In the rows, zero is written as 128.
One turn sends every row of this set to another row. A few are shown first. Where does it send the rows asked after them?
Famub: [132 148  85 109 119 156  99 130 115  92 149 146 153 127]
fovi: [159 159 143 116  91 131 130 148 118 119 121 137 147 134]
pulov: [146 164 128  91 137 123  75 130  99 121 127 122 129 129]
sadin: [121 163 106 152 116 138 115  93 110 113 120 133 141 150]
Daba: [115 144 131 122 110 124 124 146  83 153 108 109 123 122]
nunub: [161 168 149 125 105 132 127 143 116 125 118 153 143 113]
pag: [158 166 128  88 135 131  86 147 106 120 138 119 129 127]
Nub: [156 164 147 125  99 118 126 148 113 126 112 145 148 127]
kored: [161 161 136  99 131 130  79 136 110 119 132 114 137 134]
buvi: [104 139 124 112 101 149 112 136 120 102 142 118 103 144]
fopo: [153 109 123 126  99 140 105 126 136 118 142 122 124 109]
nolog: [127 142 108 164 133 117 104 123  85 129 154 145 131 102]
mub: [116 135  91 151 128 127 117 121  90 135 166 133 128 109]
vivi: [116 151 123 120 148 125 136 115 112 108 158 147 157 110]
Noda: [123 132 135 109 123 128 107 148  89 152 103 114 139 113]
nitus: [116 152 112 143 144 126  94 122  84 128 158 134 118  95]
fud: [144 152  93 115 119 153 113 133 115  79 147 126 154 114]
sozib: [114 159 122 132 153 160 132 102 109 119 139 122 149 122]
Nef: [129 162  93 118 125 134 113 137 115 105 165 142 170 121]
Poguf: [131 146 106 136 129 131 104 143 118 102 108 124  93 101]
tisur: [131 147  92 148 143 124 107 121  84 148 159 132 136 119]
fusok: [131 156  98 151 104 156 135 109 105 127 123 152 127 139]
zigil: [134 163 115 131 148 126 125  91 108 133 162 131 134 112]
nup: [149 171 151 130  94 121 135 145 114 132 121 140 137 120]
sas: [141 102 117 124 106 131 117 139 135 118 146 130 123 107]
Zuku: [119 150  82 119 129 141 108 128 120  89 157 133 154 122]
tev: [143 104 112 134 107 126 104 135 134 121 147 128 117 108]
tir: [120 130  96 133 134 115 112 130  71 120 158 129 117 107]
sirat: [105 138 122 120  95 144 107 142 127  98 147 125 110 140]
levut: [102 142 131 117  89 131 113 131 114 106 142 127 100 138]
Lapa: [111 136 131 111 124 119 111 145  93 148 108 103 138 108]
Faf: [134 144 107 148 100 143 145  99 102 122 125 129 128 143]
Ver: [132 152  98 160 120 152 134 106 114 114 132 141 137 146]
Gizoz: [112 145 127 148 116 142 128  91 108 125 121 140 137 145]
befin: [129 150 101 147 118 134 112 135 128 111 113 122  89 116]
mozed: [108 138 136 110 109 130 119 132  92 157 113 112 141 107]
Ruku: [115 141 138 120 113 129 111 149  86 154 110 108 141 113]
nifit: [159 167 137  93 118 134  81 141 103 129 133 118 133 128]
lereb: [141 151 103 139 124 128 114 135 126 110 119 126  84 112]
nipi: [119 162  99 150 125 150 137 113 108 128 120 136 154 148]
poz: [147 171 143 115  96 118 131 145 112 132 108 144 138 119]
sogod: [155 166 141 117 101 130 142 143 121 133 114 143 140 122]
figal: [117 130  83 133 126 127 108 128  83 139 152 142 125 102]
Mupa: [114 150 101 123 114 144 101 127 117  97 156 125 171 106]
Bur: [160 153 117  96 132 119  81 151 100 122 131 110 131 118]
gat: [116 132 132 107 125 127 119 142  89 159 116 111 131 118]
tes: [133 158 106 116 119 141 109 117 135  93 147 137 166 100]
liro: [154 168 125  96 123 121  76 140 102 125 128 111 136 126]

tir goes to Faf
Poguf goes to levut
Where do these go?
tev goes to befin
fusok goes to Famub
nitus goes to Gizoz
lereb goes to buvi
Mupa goes to nolog
kored goes to Lapa
Nub goes to liro
nifit goes to Noda
Zuku goes to mub
vivi goes to zigil
pulov goes to mozed
gat goes to sogod
Daba goes to fovi
nipi goes to Nef

One turn sends every row of this set to another row. A few are shown first. Where does it send the rows asked after them?
sodu: [ 94 135 114 150 108 128 161 112 128 157  88 116 125 129 144 140 115 139
 123 128 112 131 163 104 160  92 145 164 141 144 102 121 141 107 128]
sida: [ 89 148 125 158 116 126 153 116 117 162  97 116 132 133 137 150 128 151
 114 135 108 134 153  99 147 101 136 157 137 145 112 125 164 100 134]
Zilom: [107 153 137 145 117 138 165 111 134 158  98 112 139 132 129 145 131 143
 145 127 127 144 162 110 152 106 152 159 137 124  96  99 132 106 134]
disam: [114 121 129 135 126 144 159 141 120 159 107 110 111 131 135 161 125 133
 120 133 146 123 152 112 142  96 104 148 132 132 139 120 131 143 127]
sibun: [101 143 120 143 114 127 156 115 127 151  85 113 135 149 134 151 136 136
 124 128 129 138 163  95 156  99 147 156 143 140 100 115 144 104 130]
komaz: [150 127 123 131 143  96 140 125  97 106 142 130 119  80 107 117 101 119
 109 139  92 137 141 151 158 128 148 139 130  71 126 131 117 100 134]
nomu: [159 144 110 115 159  77 147 133  97  98 120 126 128 135 122 139 124 106
 101 138  68 125 151 134 165 127 155 112 113 124 145 138 123  99 120]
pil: [156 138 103 112 157  67 139 137  92 109 127 129 118 137 111 134 128  97
 107 140  77 116 149 133 165 123 154 120 114 128 140 137 119 103 127]
Buzal: [125 130 145 147 117 117 159 104 137 161 115 119 118 151 123 137 120 141
 101 111 105 155 149 124 181  94 110 180 119 144 124 122 133 115 118]
rup: [130 135 147 147 131 151 163 128 113 174 110 110 125 131 144 156 125 124
 117 136 129 105 157 125 149  98 121 165 138 142 148 104 120 131 126]
dima: [131 130 149 144 129 142 167 115 123 170 114 107 125 131 138 156 117 129
 121 137 126 115 144 137 153  85 119 155 123 148 136 105 135 148 132]
nad: [153 128 130 133 147 102 141 129  92 108 142 125 131  99 111 106 112 127
 105 141  89 147 142 151 160 130 157 131 136  67 128 126 117  99 127]
Tagi: [125 138 141 158 132 121 168 112 122 156 110 123 116 148 118 141 134 136
  91 113 116 151 157 133 177 103  97 186 128 141 133 117 132 106 117]
Bidos: [144 133 102 115 161  78 138 139  84 102 118 123 129 136 117 124 128  98
  91 141  90 117 157 135 172 113 160 122 112 120 139 125 121  87 122]
vosof: [162 124 126 121 139 107 153 119 109 123 152 138 136  87 111 127 127 100
 103 171 103 125 146 138 154 139 168 135 103 107 107 113 128  80 128]
dokiv: [147 133  96 126 157  92 148 106  91 101 141 119 121 134 142 139 141 105
 102 151  98 129 149 120 160 131 174 116 117  97 130 150 136 107 131]
zufal: [138 114 107 113 145 101 134 105  84 108 150 116 115 106 123 135 115 120
 113 144  98 122 128 121 155 141 154 134 135  70 142 134 123 120 133]
Pov: [160 114 126 102 142  86 147 134 103 120 130 129 142 105 103 132 118 104
  97 150  79 105 144 118 153 143 163 137 114 135 144 116 115  89 113]
Num: [130 118  90 113 152  92 150 111  81 108 148 116 111 130 126 138 147 101
  97 156 118 122 141 124 160 136 167 128 112 101 125 140 135  98 126]
menuk: [ 94 164 138 155 128 134 167 112 121 171 113 111 134 130 135 146 130 155
 145 131 104 137 154 111 143 111 144 155 122 136 113 106 147 108 138]
Dugaf: [ 94 158 130 140 113 132 175 112 129 163 101 109 124 134 135 145 119 139
 151 122 113 128 157 124 156 103 151 156 130 139 102 107 132 111 135]
zepi: [161 128 129 130 138  91 151 120 112 119 139 149 143  85 102 120 117 102
 110 156  97 122 143 138 151 136 165 128 118 100 101 123 132  83 141]
kiba: [166 129 134 103 138  93 156 133 116 117 134 139 137 109 113 146 117 100
 103 153  77 106 138 121 146 151 157 115 112 126 140 131 127  94 124]
tedu: [133 136 147 148 129 109 167 122 138 152  98 121 116 148 107 142 135 135
 102 108 116 160 155 126 168  95 111 179 125 151 125 120 130 114 114]
danen: [134 133  93 113 152  94 148 118  82 110 143 124 108 145 127 135 148 103
 105 158  99 126 139 123 159 139 171 114 126  98 124 137 137 104 130]
Pusuv: [104 134 141 140 120 112 178 119 137 160 121 122 120 150 112 131 120 146
 123  97 124 151 151 130 170 110 100 162 108 133 119 127 128 114 127]
nove: [140 114 113 116 148 106 151 108  95 103 147 118 115 103 133 138 116 118
 102 139  95 123 133 115 149 150 157 130 130  73 153 144 125 117 125]
zal: [106 161 128 149 115 134 171 110 120 167 109 106 140 139 135 147 136 145
 143 128 118 135 169 115 157 120 147 167 134 140 105 107 126  96 130]
velif: [141 114 109 113 148 103 148 118  78 109 150 109 112 108 119 135 124 128
 110 150  92 130 126 129 146 149 156 131 140  83 147 134 123 125 120]
fis: [130 107 113 103 143  99 148 116  79 106 145 106 120 102 116 135 117 128
 113 135 103 123 126 131 152 149 155 138 131  81 147 133 114 106 114]
Dup: [159 141 132 129 137 100 159 124 118 112 141 140 143  90 114 130 117 102
 102 157 101 125 149 141 149 142 168 117 112  94 108 133 139  82 142]
Rola: [135 133 150 138 127 148 159 137 134 169 109 113 119 122 128 160 120 124
 117 141 133 120 154 118 143  94 117 160 127 142 139  99 127 140 130]
dizi: [115 143 159 162 133 117 162 114 128 164 107 133 110 148 125 137 132 139
  96 111  98 149 141 124 164  93 116 176 124 142 131 124 147 102 120]
povon: [101 140 151 158 138 119 176 125 124 164 117 136 112 147 125 132 136 153
 129 102 110 153 141 130 156 105 103 155 112 128 123 129 136 105 121]
vir: [113 121 135 146 122 147 167 143 110 167 107 118 126 125 141 154 122 133
 120 131 144 105 155 124 143 103 102 149 141 136 138 123 125 123 126]
Muru: [144 131 126 124 149 106 142 130  88 103 137 123 133  91 114 115 109 120
 112 141  99 137 145 162 165 121 155 130 120  72 123 115 113  85 126]
kufem: [110 111 129 148 128 134 171 131 122 164 107 118 127 125 136 145 114 134
 115 129 143 113 152 122 146  89 102 146 124 142 133 124 140 142 135]
nok: [155 131 126 129 138 109 151 129 112 123 145 148 132  91 110 115 122 103
 100 170  93 129 148 131 150 142 170 128 122  93 106 115 134  84 136]
maf: [145 136 126 132 149  98 153 126 103  95 132 126 128  85 113 121 100 122
 100 131  88 139 146 149 155 135 150 129 127  69 136 134 124  97 132]
vunek: [126 144 164 156 132 139 155 132 122 182 122 108 121 129 139 150 120 136
 116 132 116 117 147 124 140  90 128 160 123 142 150 118 136 133 133]
fibe: [107 126 144 154 125 133 156 147 113 173 117 115 121 130 142 148 121 146
 117 127 131 118 146 117 135  94 107 142 126 139 142 142 141 127 129]
tef: [ 96 146 117 154 105 129 161 113 116 158  97 110 136 136 135 147 131 144
 117 128 126 133 169 105 158 113 139 171 148 140 103 124 140  90 128]
fav: [162 122 126 111 142  87 154 145 106 123 133 137 137 102  95 129 118 104
  94 161  80 109 144 121 141 151 157 125 123 131 140 121 128 102 125]
Kosen: [118 133 142 148 132 116 175 123 131 149 110 117 113 141 110 137 135 150
 126  99 129 168 151 134 162 105 102 169 122 125 120 124 121 119 115]
Bor: [141 127  92 121 158  80 143 101  80 106 140 121 116 138 128 135 143 104
 112 145 100 124 138 123 163 129 171 124 125  99 125 143 132 110 133]
bazus: [118 140 141 151 133 122 180 124 121 158 118 128 121 146 115 138 137 146
 121 107 124 152 156 142 169 115  86 166 116 135 124 118 122 104 118]
kor: [152 138 114 115 155  71 143 146  90 110 123 129 132 148 106 121 131 103
  94 139  82 122 150 135 164 127 160 113 123 122 138 134 125  95 126]
sil: [163 127 124 103 139  84 141 135 110 124 134 143 142 109 102 137 115  97
 108 156  81 100 142 117 151 143 154 120 113 129 132 120 125  96 134]

menuk goes to povon
komaz goes to zufal
Where do these go?
bazus goes to vir
nove goes to dokiv
Pov goes to vosof
nok goes to nad
Pusuv goes to kufem
tedu goes to Rola

